Some points, each followed by its number:
[-0.6 -0.1 -0.4 -1.4 -0.5  0.4  0.7 -0.2 -1.1  2.  -0.1  0.9 -0.5 -0.9  0.5 -1.3  0.  -0.5  1.2 -0.4 -0.3  2.6 -0.8 -1.8 -1.4 -0.5 -0.2 -0.5  0.2  0.5  1.1  0.  -1.1 -1.1 -0.6  0.9 -0.1  0.8  0.9 -1.   1.3 -1.   0.9 -1.9  0.  -0.7  0.2 -0.1] 0
[ 0.5  1.3 -0.5  0.7  0.4 -0.4 -1.2  0.3 -1.  -0.3 -0.3 -0.8 -0.9  1.2 -0.2 -0.2 -0.1  1.2  0.1 -0.6 -0.3 -1.   0.4  0.   1.1  1.   1.2 -0.6  0.   0.5 -1.6  0.4 -0.2  0.2 -0.1 -0.8 -0.6 -0.6 -0.1 -0.7  0.4 -0.5  0.   0.1 -0.4  0.2 -0.8  1. ] 1
[ 1.1 -0.2 -0.7  0.3 -0.3 -0.4  0.5  0.1  0.3  0.6 -0.3 -0.8  0.6 -1.7  0.5  0.4  0.1 -0.2  0.  -0.9 -0.1 -2.1 -0.4 -0.8 -0.6 -0.7  1.1  1.  -0.4  0.5 -0.9  0.2  0.9  0.1 -0.6 -0.6 -0.3 -0.5 -1.1 -0.1 -0.5  0.1 -0.9 -0.5 -0.3 -0.2 -1.8 -0.2] 2
[ 0.   0.2 -0.2  0.5  0.7 -0.2 -1.4  0.2  0.  -0.2 -0.7 -1.2 -1.1  0.7  0.4  0.2  0.   0.9  0.3 -0.6 -0.3 -0.9  0.6  0.8  1.1  1.3  0.7 -0.5  0.3  0.3 -1.   0.5 -1.   0.4  0.2  0.4 -0.1 -0.4 -1.7 -0.6  0.4 -0.7 -0.1 -0.3 -0.8  0.4 -0.6  0.6] 3
[-1.5 -0.8  1.7 -2.3 -1.9  1.5  1.   0.   1.2  0.3  0.9  2.9  1.5  1.7 -0.7  1.6 -0.3 -0.8  2.2  2.3  0.5  4.2  1.1  1.3  0.8 -1.9 -3.6  1.3 -0.4 -1.9  4.8 -2.3  0.3 -1.1  0.5  0.6  1.3  1.5  2.   1.7  0.8  1.2  2.6  0.3  1.2  0.7  4.  -1. ] 4
[-1.9 -0.4  1.4 -0.9 -1.5  1.4  1.8 -0.1  0.6  1.1  1.5  2.7  1.7  1.9 -0.7  1.7 -0.2 -1.5  1.9  2.8  0.8  4.3  0.9  1.5  0.7 -2.  -3.5  1.8 -0.7 -2.   4.4 -2.3  0.1 -1.   0.6  0.4  2.   1.5  2.4  2.1  0.7  1.6  3.3 -0.1  1.6  0.   3.3 -1.3] 5
[ 1.6  0.3 -1.7  1.9  0.  -1.5  0.5  0.3  0.5  0.2 -0.9 -1.7  0.4 -1.9  0.   0.7 -0.2  0.5 -1.1 -0.8 -0.4 -3.8 -1.2 -1.1 -0.4  0.   2.7  0.2 -0.4  1.2 -2.3  1.   1.   0.6 -0.4 -0.5 -0.8 -1.9 -1.1 -0.4 -1.1  0.2 -2.2  0.4 -0.9  0.3 -3.1  0.5] 6
[-1.6 -1.2  2.  -2.  -1.7  2.   0.6 -0.1  0.6  0.8  0.9  2.7  1.3  2.  -0.4  1.5  0.  -1.3  2.1  2.9  0.9  4.   1.4  1.6  0.7 -2.  -2.8  1.9 -0.4 -1.8  4.4 -2.2  0.  -1.5  1.1  0.8  1.4  1.7  1.8  1.4  1.1  2.3  2.6  0.6  0.5  0.8  3.3 -1.1] 7
[-0.6  0.3 -0.1 -1.2 -0.8  0.2  0.  -0.5 -1.2  2.   0.1  0.2 -0.5 -0.1 -0.1 -1.1  0.5 -0.6  0.8 -0.4  0.1  1.5 -0.1 -2.2 -1.7 -0.3  0.4 -0.2  0.1  0.3  0.5 -0.3 -0.3 -1.1 -0.4  0.2 -0.1  1.  -1.  -1.2  1.5 -0.9  0.1 -1.2  0.3 -0.8  0.4  0.1] 8
[ 0.3  0.3 -0.3 -0.6  1.  -0.6 -0.8  0.2 -0.5 -0.7 -0.4 -0.8 -0.8  1.2 -0.1  0.2 -0.3  0.7  0.3  0.1 -0.1 -0.9  0.3  0.6  0.7  1.3  0.3 -0.7  0.5  0.4 -1.3  0.4 -1.7  0.4 -0.2 -0.5  0.1 -0.7 -0.9 -0.1 -0.4 -0.7 -0.4  0.2 -0.1  0.1 -1.7  0.6] 9
[-1.5 -0.7  2.3 -1.7 -1.5  1.9  1.8 -0.2  1.1  0.1  1.2  2.8  1.6  1.6  0.   2.6 -0.3 -1.3  1.9  2.6  1.1  4.4  1.   2.   0.5 -2.3 -3.4  1.4 -0.7 -1.6  4.5 -2.2  0.3 -1.3  0.7  1.1  1.2  1.8  2.8  2.   0.9  1.4  3.1  0.4  1.7  0.4  3.5 -1.2] 10
[ 1.8 -0.3 -1.   2.3  0.6 -1.3  0.1  0.1  0.7 -0.2 -0.9 -1.4  0.7 -2.4  0.4 -0.7 -0.7  0.1 -0.9 -1.7 -0.2 -3.2 -0.7 -1.3  0.2 -0.1  2.3  0.  -0.1  0.9 -2.8  0.8  1.7  0.9 -0.5 -1.1 -1.5 -1.3 -1.1 -0.6 -1.7  0.2 -2.9  0.7 -1.3  0.  -3.2  0.1] 11
[ 0.2  0.8 -0.1  0.8  0.6 -0.4 -0.9  0.3 -0.5 -0.6 -0.4 -1.2 -0.7  0.9  0.  -0.4  0.1  0.6  0.3 -0.6 -0.1 -1.2  0.5  0.1  1.6  1.2  0.5 -0.8  0.4  0.3 -1.2  0.5 -1.3  0.9  0.4  0.  -0.2 -0.6 -0.6 -0.2  0.  -0.7 -0.1  0.3  0.   0.1 -0.5  0.5] 12
[-0.7  0.2 -0.2 -0.9 -0.7  0.4  0.2 -0.7 -0.7  1.8  0.   0.1 -0.6  0.3  0.  -1.7  0.1 -0.3  1.2 -0.8 -0.2  1.6 -0.9 -1.6 -0.9 -0.1 -0.1 -0.3  0.1  0.3  0.9 -0.3  0.1 -1.1 -0.5  1.  -0.6  1.2 -0.8 -1.6  0.9 -1.3  0.4 -0.9  0.4 -0.8  1.  -0.2] 13
[ 1.6  0.8  0.3  1.8  1.5 -0.3  0.4  1.   2.  -3.5  0.3 -0.9  1.   2.1 -0.2  3.1 -0.8  0.8 -0.3  1.5  0.5 -4.3  1.5  3.2  2.3  1.5 -0.7  1.5 -0.1 -1.1 -1.2 -0.1  2.1  1.1  1.4 -1.2  1.6 -2.1  1.2  2.7 -1.7  2.7 -1.5  3.2 -0.5  1.9 -0.1  1.5] 14
[-0.8 -0.4 -0.2 -0.7 -0.4  0.2  0.2 -0.3 -0.3  1.6 -0.2  0.3 -0.7 -0.3  0.3 -1.3  0.4 -0.3  0.5 -0.9 -0.1  1.5 -0.4 -1.8 -0.8 -0.4  0.6 -0.8  0.   0.1  0.  -0.2  0.  -0.6 -0.8  1.  -0.6  1.  -1.1 -1.   0.4 -0.8  0.4 -0.8  0.  -0.8 -0.6 -0.2] 15
[-0.2  0.5 -0.3  0.5  0.8 -0.2 -2.   0.4 -0.4 -0.2 -0.4 -0.9 -0.9  0.7  0.2  0.  -0.1  1.4 -0.1 -0.3  0.  -1.6  0.9  0.3  1.   1.1  0.5 -0.4  0.3  0.5 -1.5  0.4 -0.2  0.7  0.2 -0.3 -0.1 -0.5 -0.6 -1.  -0.1 -0.7 -0.4  0.4 -0.2  0.4 -1.2  0.4] 16
[-0.2  0.2 -0.1  0.6  0.8 -0.6 -1.2  0.1 -0.5 -1.1 -0.2 -0.9 -1.   1.2  0.2 -0.3  0.2  0.9 -0.3 -0.7 -0.2 -1.1  0.5  0.3  1.2  1.4  0.6 -0.6  0.4  0.2 -1.2  0.6  0.1  0.5  0.1  0.1 -0.2 -0.6 -0.7 -0.4 -0.1 -0.6 -0.6  0.5 -0.7  0.3 -0.7  0.5] 17
[ 0.4  0.8  0.1  0.1  0.9 -0.4 -0.9  0.  -0.6 -0.6 -0.4 -0.7 -0.9  0.8  0.  -0.5  0.2  0.7 -0.2 -0.5 -0.1 -1.2  1.1  0.8  1.   1.6  1.  -1.1  0.4  0.4 -1.2  0.4 -0.7  0.6  0.4  0.1 -0.2 -0.8 -1.8 -0.9  0.  -0.6 -0.2  0.1 -0.5  0.  -1.2  0.8] 18
[-1.2  0.1 -0.2 -1.3 -0.8  0.6 -1.  -0.2 -1.8  1.1  0.2  0.6 -1.1 -0.5  0.  -1.5  0.9 -0.7  0.4 -1.  -0.2  1.4 -0.7 -1.7 -1.1 -0.4  0.  -0.9 -0.1  0.3  0.4  0.   0.  -0.4 -0.7  1.  -0.2  0.8  0.  -0.8  1.1 -1.   0.1 -1.3  0.6 -0.9  1.  -0.3] 19
[ 0.1 -1.1  0.6  0.3 -1.   0.   0.9  0.4  1.2 -1.3  0.3  0.7  1.4 -0.3 -0.3  1.1 -0.9 -0.9  0.6  1.4  0.2  0.   0.5  1.6  1.2 -1.8 -1.3  1.5 -0.1 -0.7  0.8 -0.5  0.6  0.   0.8  0.   0.  -0.3  1.3  1.6 -0.3  1.8  0.4  1.1  0.2  0.3  1.   0. ] 20
[-0.2 -0.7  0.4  0.1 -1.3  0.2  1.4  0.6  1.3 -0.4  0.   0.8  1.8 -0.1 -0.3  1.1 -0.8  0.2 -0.4  1.1  0.3  0.5  0.3  1.2  0.6 -1.6 -0.9  1.6 -0.1 -0.6  1.9 -0.7  0.7  0.3  0.8 -0.5  0.2 -0.6  1.   1.7 -0.1  2.1  0.5  0.9  0.4  0.8  0.9 -0.2] 21
[ 1.5  1.5  0.3  1.4  1.3 -0.6  1.4  0.6  2.3 -3.6  0.4 -1.   1.1  1.3 -0.4  4.  -0.5  0.5 -0.6  1.9  0.9 -4.7  1.6  4.   1.3  1.8 -1.3  1.6  0.  -1.2 -1.6 -0.6  1.9  1.3  1.4 -0.3  1.4 -2.2  0.3  2.3 -1.9  2.8 -1.   3.1 -0.6  2.   0.7  1.7] 22
[ 2.   0.1 -1.4  1.5  0.4 -1.6  0.1  0.3  0.6 -1.  -0.7 -1.7  0.4 -1.5  0.2 -0.2  0.   0.5 -1.8 -0.8 -0.2 -4.3 -0.8 -0.9 -1.1 -0.1  2.2 -0.1  0.2  1.3 -2.6  1.3  1.3  1.1 -0.8 -0.6 -1.  -1.4 -1.1 -0.3 -1.9  0.9 -2.1  0.8 -1.1  0.  -3.2  0.6] 23
[-0.5  0.2  0.1 -0.8 -0.2  0.2  0.  -0.2 -0.5  2.2  0.   0.5 -1.1 -0.5 -0.2 -0.8  0.4  0.   1.  -0.6 -0.3  2.3 -0.5 -1.9 -1.  -0.8  0.1 -0.9  0.1  0.4  0.3 -0.3 -0.7 -0.9 -0.4  1.2 -0.4  1.3 -0.6 -1.5  0.9 -1.4  0.3 -1.   0.  -0.9  0.6 -0.4] 24
[-0.4  0.1 -0.4 -1.5 -0.5  0.5  0.3 -0.3 -0.9  2.5 -0.3 -0.1 -0.6 -0.7  0.3 -1.3  0.7 -0.6  0.7 -0.3  0.2  2.1 -0.6 -1.6 -0.8 -1.1  0.1 -1.1  0.3  0.4  1.  -0.2  0.2 -0.5 -0.4 -0.1 -0.1  0.9 -0.4 -1.6  1.4 -0.6  0.6 -0.8 -0.1 -0.9  0.4 -0.2] 25
[-0.1  0.4 -0.4  0.6  1.  -0.6 -1.3  0.2  0.1 -0.4 -0.2 -1.3 -1.   0.3  0.1 -0.5  0.1  1.1 -0.6 -0.5 -0.2 -1.6  0.7  0.4  2.2  1.2  0.6 -1.   0.6  0.4 -1.5  0.4 -1.5  0.5  0.1 -0.5 -0.2 -0.7 -0.2 -0.1  0.1 -0.7 -0.1  0.4 -0.6  0.5  0.1  0.8] 26
[-0.1  0.3  0.   0.4  1.  -0.6 -0.1  0.2 -0.5 -0.4 -0.5 -0.6 -0.9  0.6  0.3 -0.6 -0.1  0.1 -0.3  0.1 -0.3 -0.8  0.3  0.6  1.3  1.6  0.4 -1.   0.   0.4 -1.8  0.3  0.5  0.8  0.2  0.2 -0.3 -0.9 -1.7 -0.3  0.  -0.6 -0.2  0.6 -0.7 -0.2 -0.6  0.2] 27
[ 0.8 -0.4 -0.3  0.9 -0.2 -0.5  0.6  0.3  0.3 -0.7 -0.2 -0.4  0.7 -1.3  0.   0.  -0.3 -0.4 -0.3 -1.1  0.4 -1.  -1.1 -1.1 -1.  -0.4  1.3  0.2 -0.4  0.4 -0.5  0.6  0.5  0.1  0.  -0.3 -0.4 -0.6  0.   0.2 -0.3  0.5 -0.6  0.  -0.3 -0.2 -0.8 -0.2] 28
[ 0.1  0.4 -0.8  0.   0.9 -0.4 -0.7  0.4  0.  -0.8 -0.6 -0.9 -1.1  1.6  0.3 -0.3 -0.1  0.8 -0.6 -0.1 -0.4 -1.7  0.4  0.1  0.4  1.4  0.7 -0.5  0.   0.4 -1.5  0.5  0.6  0.2  0.4 -0.5 -0.6 -0.4 -1.6 -0.8  0.2 -0.7 -1.3  0.2 -0.4  0.1 -1.3  0.4] 29
New points follow, each followed by the numbers of its five nearest points above, looking only along the 6 directions in which the numbered points spread most, nearest first.
[-0.4  1.   0.   0.6  0.7 -0.6 -1.   0.3 -0.3 -0.3 -0.2 -1.3 -1.2  1.2  0.5 -0.2  0.   0.8  0.4 -0.2 -0.3 -1.2  0.4  0.8  0.7  1.2  0.5 -0.8 -0.1  0.1 -1.5  0.1 -0.9  0.5  0.3  0.  -0.3 -0.9 -1.8 -0.1 -0.3 -0.6 -1.  -0.6 -0.4  0.2 -0.9  0.5] 18 16 3 9 17
[-0.3  0.1 -0.1 -0.4 -0.5  0.9  0.4 -0.3 -0.8  1.9  0.1  0.2 -0.6 -1.1 -0.2 -1.3  0.5 -1.1  1.2 -0.3 -0.2  2.3 -0.3 -1.6 -1.7 -0.4  0.3 -0.4 -0.3  0.3  0.6  0.3 -0.1 -0.5 -0.4  0.9 -0.4  1.2 -0.8 -0.7  0.7 -0.8  0.7 -1.1  0.2 -0.7  0.  -0.5] 25 8 24 13 15
[ 0.   1.1 -0.1  0.7  0.7 -0.5 -1.1  0.2 -0.6 -1.  -0.4 -0.6 -0.8  0.5  0.3 -0.5 -0.2  1.2 -0.8 -0.3 -0.3 -1.4  0.5  0.4  1.   1.2  0.9 -0.4  0.3  0.3 -1.2  0.8 -1.   0.5  0.   0.1 -0.1 -0.7 -2.  -0.2 -0.3 -1.1  0.   0.3 -0.5 -0.1 -1.5  0.6] 16 18 3 1 12
[ 0.9  0.4 -0.9  0.4 -0.1 -0.7  1.   0.2 -0.5 -0.6 -0.3 -0.8  0.5 -0.9  0.2  0.   0.1  0.   0.4 -0.3 -0.1 -3.2 -0.5 -1.1 -1.  -0.7  1.   0.4 -0.1  0.4 -1.4  0.3  0.9  0.  -0.3  1.  -0.1  0.2 -0.4 -0.6  0.2  1.2 -1.  -0.3 -0.6 -0.1 -0.1  0. ] 28 2 29 27 1
[ 0.4  0.5 -0.2  0.8  0.8 -0.4 -1.4  0.3 -0.6 -0.8 -0.3 -1.2 -1.1  0.8  0.1 -0.3 -0.5  1.2 -0.1 -0.7 -0.4 -1.4  0.6  0.2  1.1  1.2  0.6 -1.4  0.3  0.5 -0.8  0.3 -0.9  0.2  0.1  0.1 -0.4 -0.5 -1.  -0.2  0.1 -0.7 -0.2  0.1 -0.6  0.3 -1.2  0.2] 16 12 1 3 18
[ 0.3  0.6 -0.3  0.5  0.6 -0.8 -0.9  0.4 -0.8 -1.  -0.6 -1.1 -0.8  0.3  0.2 -1.1  0.2  0.9 -0.8  0.2 -0.2 -1.1  0.4  1.1  0.8  1.7  0.6 -0.2  0.3  0.4 -1.5  0.7 -0.7  0.5  0.1 -0.7 -0.4 -1.2 -0.8 -0.3 -0.6 -0.8  0.2  0.7 -0.8  0.2 -1.7  0.4] 16 12 1 18 17
[ 2.3  0.  -1.3  2.2  0.  -1.6 -0.7  0.4  0.  -0.2 -0.9 -1.8  0.6 -1.9  0.4 -0.3 -0.3  0.5 -1.  -1.8  0.  -4.6 -0.9 -1.2 -1.6  0.4  2.7 -0.4  0.   1.2 -2.8  1.1  2.2  0.9 -0.3 -0.2 -0.5 -1.5 -1.3 -0.6 -2.7  0.2 -2.3  0.2 -1.  -0.2 -2.6  0.6] 23 6 11 2 28
[-1.   0.3 -0.3 -0.9 -0.4  0.9  0.7 -0.4 -0.7  1.5  0.1  0.4 -0.8 -0.7  0.  -1.3  0.4  0.2  0.3  0.  -0.3  1.9 -0.5 -1.8 -1.3 -0.3  0.1  0.2 -0.2  0.3  0.7 -0.7 -0.5 -0.6 -0.5 -0.7 -0.3  1.4 -0.3 -1.2  0.  -1.2  0.3 -1.1 -0.1 -1.   0.4 -0.1] 25 8 24 13 15
[ 1.2  1.2  0.6  2.2  1.  -0.1  0.9  0.7  2.1 -3.7  0.3 -1.2  1.8  1.5 -0.3  3.3 -0.7  0.7 -0.2  2.1  1.2 -4.4  1.3  3.2  2.3  1.4 -0.8  2.3 -0.2 -1.4 -1.3 -0.6  1.3  1.   1.2 -0.9  1.4 -2.   0.9  2.7 -2.4  2.2 -1.7  3.2  0.3  1.7  0.2  1.4] 14 22 20 21 17
[-0.4  0.6 -0.4 -0.7 -0.3  0.1  0.1 -0.2 -0.4  1.7 -0.1  0.7 -0.6 -0.9  0.2 -0.4  0.3 -0.5  1.4 -0.4  0.   1.9 -0.2 -2.  -1.4 -0.2 -0.2 -0.3  0.   0.5  0.4 -0.4 -0.7 -0.6 -0.5  0.1  0.   0.9 -0.4 -1.1  1.1 -0.7 -0.2 -1.2 -0.3 -0.5  0.3  0.2] 8 25 24 13 15
[-0.1  0.5 -0.3 -1.  -0.5  0.6  0.6 -0.4 -0.6  1.9 -0.1  0.4 -0.5 -0.1 -0.1 -1.1  0.3 -0.3  0.9 -0.3 -0.3  1.7 -0.7 -1.7 -1.2 -0.6 -0.3 -0.5  0.1  0.5  0.8 -0.1  0.5 -0.4 -0.5  1.1 -0.1  1.  -1.1 -1.1  0.8 -1.4  0.  -1.3  0.  -0.9  0.1 -0.5] 8 25 13 24 15
[ 1.   0.  -0.7  0.7 -0.3 -0.3  0.7  0.   0.1  0.1  0.  -0.6  0.3 -1.7  0.2  0.1  0.2  0.2 -0.5 -0.6  0.  -1.6 -0.3 -1.4 -0.9 -0.8  0.6  0.7 -0.3  0.6 -0.4  0.4  1.1  0.2 -0.5  0.3 -0.5 -0.7 -0.2 -0.3 -0.8  0.1 -1.   0.1 -0.5 -0.4 -0.9 -0.2] 28 2 6 27 29
[ 0.   1.1 -0.3  0.6  1.  -0.9 -1.1  0.4 -0.6  0.4 -0.5 -0.8 -0.6  1.5  0.  -0.3 -0.1  0.1 -0.2  0.  -0.1 -1.8  0.7  0.1  1.2  1.3  0.  -0.2  0.3  0.3 -1.9  0.2 -0.9  0.2  0.1 -0.1 -0.1 -1.2 -0.3 -0.5 -0.6 -0.3 -0.5  0.7 -0.3 -0.1 -0.9  0.2] 16 1 12 17 18
[ 0.  -0.3 -0.4  1.   0.9 -0.4 -1.2  0.4 -0.4 -1.3 -0.1 -0.9 -0.7  0.6 -0.2  0.7  0.1  1.  -0.2 -0.9 -0.5 -1.9  0.3  0.3  1.5  1.3  0.6 -0.6 -0.3  0.4 -2.   0.5 -0.6  0.7  0.5 -0.1  0.2 -1.1 -1.8 -0.2  0.4 -0.9 -0.5  0.5  0.1  0.3 -1.   0.7] 16 17 18 12 1
[-1.4  0.1  0.3 -0.6  0.6 -0.6 -2.3  0.3 -1.7  0.7 -0.3 -0.3 -1.8  2.   0.2 -1.3  0.2  1.2  0.9 -0.4 -0.4  0.2  0.8  0.5  2.   1.7  0.2 -1.9  0.7  0.5 -0.7  0.5 -3.2  0.1  0.4  0.4 -0.4  0.3 -1.  -0.7  1.5 -1.6  0.8 -0.3 -0.9 -0.3 -0.6  0.3] 3 12 18 9 26
[ 0.1  0.5 -0.2 -1.  -0.4  0.5  0.6 -0.6 -1.5  1.6  0.   0.4 -0.9 -0.7  0.  -1.1  0.5 -0.6  1.5 -0.5 -0.1  1.8 -0.6 -2.1 -1.6 -0.2  0.1 -0.5  0.   0.6  1.1 -0.3 -0.2 -0.7 -0.5  1.  -0.3  0.9 -0.8 -1.4  0.4 -0.6  0.4 -1.8  0.  -0.3  0.3 -0.1] 8 25 24 13 0
[-0.2  0.4 -0.3  0.   0.9 -0.3 -1.   0.3 -0.5 -0.7 -0.7 -1.  -1.1  0.6 -0.1  0.2  0.1  0.8 -0.2 -0.5 -0.3 -0.9  0.5  0.2  1.1  1.   0.8 -0.8  0.6  0.5 -1.4  0.6 -0.3  0.4  0.3 -0.4 -0.3 -0.6 -0.9 -0.2 -0.3 -0.9 -0.6  0.1 -0.8  0.  -1.2  0.1] 16 3 18 1 17
[ 0.8 -0.5 -0.5  0.8  0.  -0.5  1.2  0.3  0.   0.  -0.5 -0.2  0.3 -1.  -0.2  0.1  0.  -0.5  0.2 -0.4  0.2 -1.4 -0.7 -0.9 -1.1 -0.8  1.3  0.3 -0.5  0.4 -0.8  0.1  2.5  0.1 -0.5  0.2 -0.7 -0.5  0.6  0.1 -0.4  0.3 -1.2  0.2  0.2  0.3 -1.1  0.1] 28 2 6 27 29
[ 0.9  0.6 -0.6  0.8 -0.1 -0.6  0.3  0.2  0.4 -0.2 -0.4 -0.8  0.4 -1.6  0.1 -0.4 -0.1 -0.2 -1.  -0.5  0.1 -1.6 -1.2 -1.  -1.  -0.3  0.4  0.2 -0.3  0.3 -0.9  0.3  1.5 -0.1 -0.3 -0.2 -0.2 -0.5 -0.3 -0.1 -0.4  0.6 -1.5 -0.1 -0.8 -0.2 -0.6 -0.4] 28 2 6 29 27
[ 0.3  0.5 -0.4  0.3  0.9 -0.4 -0.5  0.2 -0.4 -0.8 -0.6 -1.2 -1.   0.5  0.2  0.4 -0.2  0.3 -0.4 -0.1 -0.1 -1.5  0.6  0.2  1.6  1.7  0.8 -0.7  0.2  0.5 -1.1  0.4 -0.3  0.2  0.1  0.2 -0.5 -0.6 -0.8 -0.4  0.5 -0.7 -0.1  0.2 -0.6  0.2 -0.9  0.5] 16 1 17 18 12
[-0.6  0.4  0.1 -0.7 -0.4  1.  -0.1 -0.3 -0.7  0.6 -0.1  0.6 -0.9 -0.9  0.2 -0.6  0.5 -0.5  0.5 -0.4 -0.3  2.2 -0.5 -1.9 -0.7 -0.4  0.4 -1.4 -0.1  0.4  0.4 -0.2 -1.2 -0.7 -0.4  0.7 -0.2  1.1 -0.2 -0.9  0.7 -1.4  0.9 -1.4  0.  -0.9 -0.1 -0.1] 24 25 8 13 19
[ 0.3 -0.3  0.3  0.5 -0.8  0.1  1.1  0.2  0.7 -0.8  0.1  0.4  1.9  0.7 -0.1  1.1 -0.6 -0.8 -0.7  1.1  0.2 -0.5  0.3  1.6  0.7 -1.3 -0.5  1.3 -0.1 -0.5  1.4 -0.4  0.3  0.   0.9 -0.5  0.5 -0.4  2.1  1.4 -0.2  1.8  0.4  1.   0.1  0.3  1.6 -0.3] 20 21 28 2 12
[ 2.   0.  -1.5  2.1  0.3 -1.9  0.5  0.3  0.2 -1.4 -0.5 -2.1  0.7 -0.9  0.3  0.  -0.4 -0.1 -0.6 -0.9 -0.1 -4.4 -1.2 -1.3 -0.6 -0.1  2.5 -0.1 -0.3  1.3 -2.9  1.3  1.5  0.8 -0.1 -0.4 -0.9 -1.4 -0.4 -0.4 -1.2  0.6 -2.5  0.8 -0.9 -0.2 -2.3  0.6] 23 6 11 2 28
[ 1.3  0.5  0.6  2.2  1.3 -0.2  0.9  0.8  2.2 -3.2  0.  -0.6  1.5  1.4 -0.2  3.8 -0.7  1.1 -0.1  2.   0.5 -4.9  1.5  3.8  2.6  0.7 -1.6  2.  -0.3 -1.  -1.6 -0.1  0.2  1.4  1.4 -1.2  1.3 -2.3  0.8  2.4 -1.8  2.5 -1.3  2.6 -0.4  1.6  0.8  1.2] 14 22 20 21 17
[-0.1 -1.   0.6 -0.4 -0.9  0.2  0.5  0.1  1.1 -1.4  0.4  0.8  1.8  0.2  0.   1.3 -0.7 -0.8 -0.1  0.6  0.4 -0.5 -0.1  1.2  0.5 -1.8 -0.9  1.6  0.  -0.7  0.9 -0.6  1.1  0.1  0.9 -0.7  0.4  0.1  1.9  1.  -0.7  2.1  0.3  0.8  0.6  0.2  1.5 -0.6] 20 21 28 2 27
[-0.5  0.1 -0.4 -0.5  0.   0.8  0.7  0.3 -0.9  1.2 -0.2  0.2 -0.6 -0.6 -0.1 -1.1 -0.2 -0.1  1.  -0.6 -0.2  1.2 -0.5 -1.8 -1.1 -0.6  0.2 -0.6  0.   0.2  1.2  0.1  0.5 -0.2 -0.5 -0.2 -0.5  1.  -0.9 -1.5  0.7 -0.7  0.7 -1.1  0.1 -0.8 -0.7  0.1] 15 25 8 24 13
[ 0.1 -1.   0.7  0.8 -1.3  0.3  0.8  0.3  0.9 -0.7  0.4  0.8  1.3  0.2  0.2  1.  -0.9 -0.5  0.6  1.3  0.5 -0.9  0.4  0.9  0.4 -0.8 -1.2  1.5 -0.4 -0.8  0.5 -0.6  0.6 -0.1  0.7  0.9  0.4 -0.1  1.9  1.6 -0.4  2.3  0.6  1.6  0.8  0.6  0.6 -0.4] 20 21 28 2 27
[ 1.   0.2 -0.8  2.3  1.1 -1.4 -1.6  0.3 -0.2 -1.2 -0.8 -2.2 -0.7  0.7 -0.5 -0.6 -0.1  1.3 -1.7 -1.8 -0.7 -4.1  0.4  0.4  1.1  2.2  2.3 -0.9  0.5  1.2 -3.8  1.7 -0.3  1.1  0.1 -0.1 -0.7 -1.7 -1.2 -0.1 -0.6 -0.5 -1.8  1.2 -1.2  1.  -3.4  0.9] 23 6 29 11 16
[ 1.9 -1.  -1.3  2.1 -0.2 -1.3  0.3  0.2  0.7 -0.1 -0.6 -2.   0.4 -2.   0.4 -0.7 -0.2  0.2 -2.2 -1.4 -0.2 -3.6 -1.  -1.3 -0.9 -0.3  2.4  0.   0.1  1.5 -3.2  1.3  1.2  0.8 -0.5 -0.1 -0.7 -1.5 -1.3  0.1 -1.1  0.3 -1.9  0.5 -1.2  0.  -2.9  0.3] 11 23 6 2 28
[-0.7 -0.3 -0.3 -1.4  0.1  0.1  0.2  0.  -1.   1.6  0.1  0.2 -0.8 -0.6 -0.1 -1.   0.6 -0.8  0.6 -0.1 -0.1  1.6 -0.5 -2.1 -1.9 -0.4  0.3 -0.5 -0.1  0.2  0.9 -0.3 -0.2 -0.5 -0.6  0.9 -0.2  1.1 -0.6 -1.3  1.4 -0.6  0.8 -1.  -0.4 -1.1  0.  -0.4] 8 25 24 13 15
[ 2.2 -0.2 -1.2  2.   0.2 -1.3  0.5  0.   0.4 -0.5 -0.7 -2.   0.4 -2.   0.4 -0.3 -0.2  0.  -1.3 -1.4  0.  -4.2 -1.  -1.5 -1.1  0.1  2.7 -0.5  0.1  0.9 -2.6  1.3  1.8  1.  -0.3 -0.2 -1.1 -1.4 -1.8 -0.1 -0.9  0.2 -2.8  0.8 -0.9 -0.2 -3.   0.2] 23 11 6 2 28
[-0.3  0.4 -0.4  0.2  0.7 -0.6 -1.5  0.3  0.3 -0.7 -0.2 -0.9 -0.6  0.4  0.5  0.3  0.3  0.8 -0.3 -0.8  0.1 -1.4  0.8  0.3  1.1  1.7  0.7 -0.9  0.4  0.5 -1.8  0.7 -1.4  0.3  0.5  0.5 -0.1 -0.7 -1.6 -0.4 -0.6 -0.3  0.2  0.1 -0.2 -0.4 -1.1  0.4] 16 18 3 9 1
[-0.7  0.  -0.2 -0.8 -0.1  0.5  0.4 -0.2 -1.3  1.8 -0.4  0.8 -1.1  0.1  0.  -1.5  0.  -0.3  2.3 -0.3 -0.2  1.6 -0.4 -1.8 -1.7 -0.1  0.4 -0.8  0.   0.3  0.3 -0.1 -1.  -0.3 -0.6  0.4 -0.3  0.8  0.  -0.9  0.9 -0.9  0.7 -1.4  0.1 -1.   0.6 -0.6] 24 8 25 13 0
[-0.1 -1.3  1.   0.5 -1.  -0.3  0.5  0.2  0.9 -1.2  0.3  0.7  1.8  0.4 -0.1  1.  -0.7 -0.2 -0.7  1.1  0.4 -0.9  0.2  0.8  0.3 -1.2 -1.   1.9 -0.1 -0.8  0.9 -0.4  0.6  0.   0.7  0.1  0.5 -0.1  1.3  1.3 -0.8  1.6 -0.3  1.2  0.7  0.4  0.6 -0.3] 20 21 28 2 27
